In the rows, 128 means zero.
The rows below come in pairs that one turn or mirror swaps. Which row does each named row swap with?
The rows were stretched afterwards, more along some directions than others.
K663: [ 86 120 147 135 139 142 117 118 115 152 120 164 121 109 139 118 136 115
 159 112 137 117 114]
K958: [152 148 112 124 170 124 124 122 153 120 110 101 106 154 127 116 109 122
 157 159 135 137 113]
K462: [150 144 139 109 127 113 102 117 155 119 109 136 143 148 124 113 128 109
 130 156 110 129 114]
K764: [155 138 153 108 119 111 127 121 122 121 118 133 140 157 138 126 127 141
 157 156 134 130 114]
K212: [165 135  98 131 143 140 102 146 129 138 101 112 126 159 170 109 114 150
 130 123 146 103 126]
K512: [170 133 131 121 108 147 153 139 141 130 100 107 125 142 131 117 146 114
 145 155 112 134 117]
K270: [ 86 134 109 145 173 117  95 123 131 140 145 140 110 110 138 145 102 149
 131  94 136 143 128]
K33: [155 133 110 146 165 142 138 157 133 133  98  99 113 145 154 117 104 124
 130 111 149 106 135]
K19: [104 170 143 122 141 128  93 117 139 142 124 155 118 147 145 116 143 153
 136 144 130 136 136]
K778: [167 133 109 139 151 143 125 155 109 139 113 102 116 145 152 115 127 128
 130 120 147 116 117]
K447: [177 116  91 138 140 153 110 157 127 136 109 105 118 159 174 123 123 154
 124 137 131 116 127]
K365: [168 132 111 113 129 119  70 137 147 125 123 110 124 156 149 136 100 149
 111 152 135 147 102]
K46: [105 135 134 139 151 153 146 133 144 138 125 152 128 122 149 136 112 156
 138 124 166 111 148]
K753: [160 135 143 113 109 131 163 128 144 121  86 118 139 157 133 117 124 124
 145 161 132 127 117]
K844: [110 170 137 128 146 135 108 120 134 141 130 149 114 139 143 123 145 148
 138 138 118 144 143]
K448: [164 144 106 111 140 127 121 122 141 120 125  94 106 142 131 110 120 140
 149 177 122 119 146]
K228: [112 144 129 142 145 173 114 146 114 132  96 125 144 136 151 129 127 128
 122 110 134 126 116]
K408: [106 139 117 140 156 170 112 158 132 135 103 131 135 141 153 126 123 135
 129  95 115 124 144]
K301: [ 96 120 138 134 123 148 125 116 107 134 140 143 130  97 131 131 144 142
 163 124 121 113 139]
K202: [ 96 124 119 144 149 140  67 129 127 156 145 141 115 106 156 151 112 162
 129 103 150 143 121]
K14: [116 126 129 138 149 117  94 127 134 139 155 163 126 121 126 147 121 153
 142 114 133 132 111]
K427: [171 143  90 143 156 146  99 146 128 134 103 103 106 161 171 123 114 167
 127 138 143 131 115]
K144: [122 122 115 151 152 129 107 131 132 140 151 142 129 117 129 152 149 151
 153 121 128 127 113]
K664: [114 147 113 144 136 170 102 138 125 128  96 135 148 144 160 127 128 147
 129 100 112 125 117]
K278: [147 149 126 116 176 112 129 121 154 115 116 104 103 155 116 108 100 115
 152 164 134 132 124]
K541: [160 135 124 107 130 102 113 128 134 119 113 107 122 144 135 115  97 108
 119 140 114 137 115]
K525: [150 133 141 111  92 140 161 131 123 132 103 122 132 138 136 120 162 124
 152 160 111 125 115]
K930: [163 137  98 112 128 133 111 134 149 123 131 107 108 154 135 118 112 152
 141 158 113 112 141]
K426: [164 131 108 113 132 146 120 122 142 120 114 102 113 148 139 112 123 136
 147 182 119 111 137]
K187: [ 87 129 123 148 154 131  99 129 124 138 142 131 121 106 148 160 116 154
 133 104 141 134 132]
K2: [182 114  96 126 136 151  97 169 128 147 115 114 115 165 166 122 114 160
 138 127 132 119 119]
K88: [163 123 120 102 107 118  85 135 135 139 109 112 115 149 157 125 110 134
 115 164 121 130 112]
K852: [149 154 149 115 135  98 134 117 127 112 123 128 134 160 126 121 129 139
 160 149 127 134 113]
K412: [107 122 118 142 136 183  98 147 128 134  95 139 149 142 177 137 121 154
 116 117 128 117 134]
K647: [150 114 121 100 112 113  75 127 136 144 104 119 122 145 146 119 106 124
 124 148 124 137 100]
K912: [153 144 130 112 136 106 103 127 155 124 115 117 128 147 112 117 130 103
 131 149 104 139 114]
K572: [159 120 125  91 115 108  88 134 138 137 112 111 121 158 140 116  96 126
 122 158 123 141 116]
K410: [172 139 107 137 137 151 109 146 116 134 112 116 120 159 171 120 141 140
 121 129 129 111 119]
K582: [120 140 118 135 138 156 121 139 118 121 117 141 148 140 150 134 129 128
 122  92 118 116 113]
K404: [147 132 117 105 129 117  85 130 149 123 107 107 129 158 145 133  92 145
 125 152 130 146 108]
K639: [149 128 104 132 134 158  84 148 128 151 111 109 127 144 164 124 146 133
 126 112 150 111 118]
K338: [ 95 128 149 138 149 133 123 116 121 143 129 152 110 104 119 116 137 112
 155 112 128 126 114]
K519: [ 96 115 132 132 121 148 111 128 125 139 131 127 133 109 132 132 139 137
 159 110 131 100 147]
K528: [153 130 141 118  94 145 155 125 142 123 105 116 137 145 122 118 145 121
 128 160 130 131 123]
K787: [ 86 128 128 138 142 123  99 129 117 154 142 145 120 103 149 135 128 138
 129  87 134 128 138]
K926: [111 141 134 143 138 180  97 136 122 124  93 129 159 146 169 143 136 144
 125 113 140 115 119]
K623: [ 98 149 129 129 150 145 145 127 142 139 121 138 123 127 152 134 130 164
 143 144 167 111 154]
K586: [130 128 121 144 129 187  96 155 134 142  87 127 133 146 166 139 113 150
 125 119 131 128 107]
K287: [100 141 133 140 139 162 109 135 115 130  80 139 145 136 166 121 122 134
 120 107 132 119 124]
K569: [100 145 130 143 142 154 137 128 144 151 118 154 117 127 150 131 130 162
 136 129 155 125 145]
K6: [149 149 124 121 176 117 121 117 160 114 111  99 106 150 115 116  98 125
 152 162 146 135 116]
K78: [106 136 135 138 142 144 154 122 145 132 133 145 127 127 135 130 119 154
 123 132 176 112 156]
K172: [164 134 113 100 120 118  84 132 146 128 113 110 128 163 153 133  93 152
 121 157 125 143 107]
K763: [ 93 126 119 137 146 118  93 131 120 157 146 150 105 109 151 129 121 143
 125  94 135 131 135]
K340: [ 95 134 127 144 151 119  99 132 120 138 146 145 120 104 140 134 126 125
 113  86 128 135 131]
K191: [ 99 147 130 145 150 169 101 141 121 137 114 133 142 133 161 142 106 161
 140  87 146 122 132]
K591: [ 97 114 131 145 137 159 130 118 112 134 136 134 127  98 134 134 148 136
 167 121 129 105 142]
K577: [ 94 120 149 137 147 140 108 121 120 149 133 150 112 112 127 124 137 125
 164 120 135 128 113]
K192: [149 132 130 106 120 122 111 128 147 124 105 135 145 150 129 118 135 111
 126 164 102 118 112]
K48: [128 137 122 148 155 120 105 119 137 131 158 155 125 120 125 143 137 149
 149 117 122 138 111]
K286: [185 145 114 116 124 136 115 151 122 139 101  97 114 162 156 100 118 123
 132 127 119 117 125]
K207: [ 84 125 121 141 160 123  95 130 121 152 158 145 109 109 138 146 111 154
 135  92 137 146 137]

Swapped with K278: K577
Swapped with K78: K528
Swapped with K582: K639
Swapped with K753: K569
Swapped with K763: K404
Swapped with K412: K447

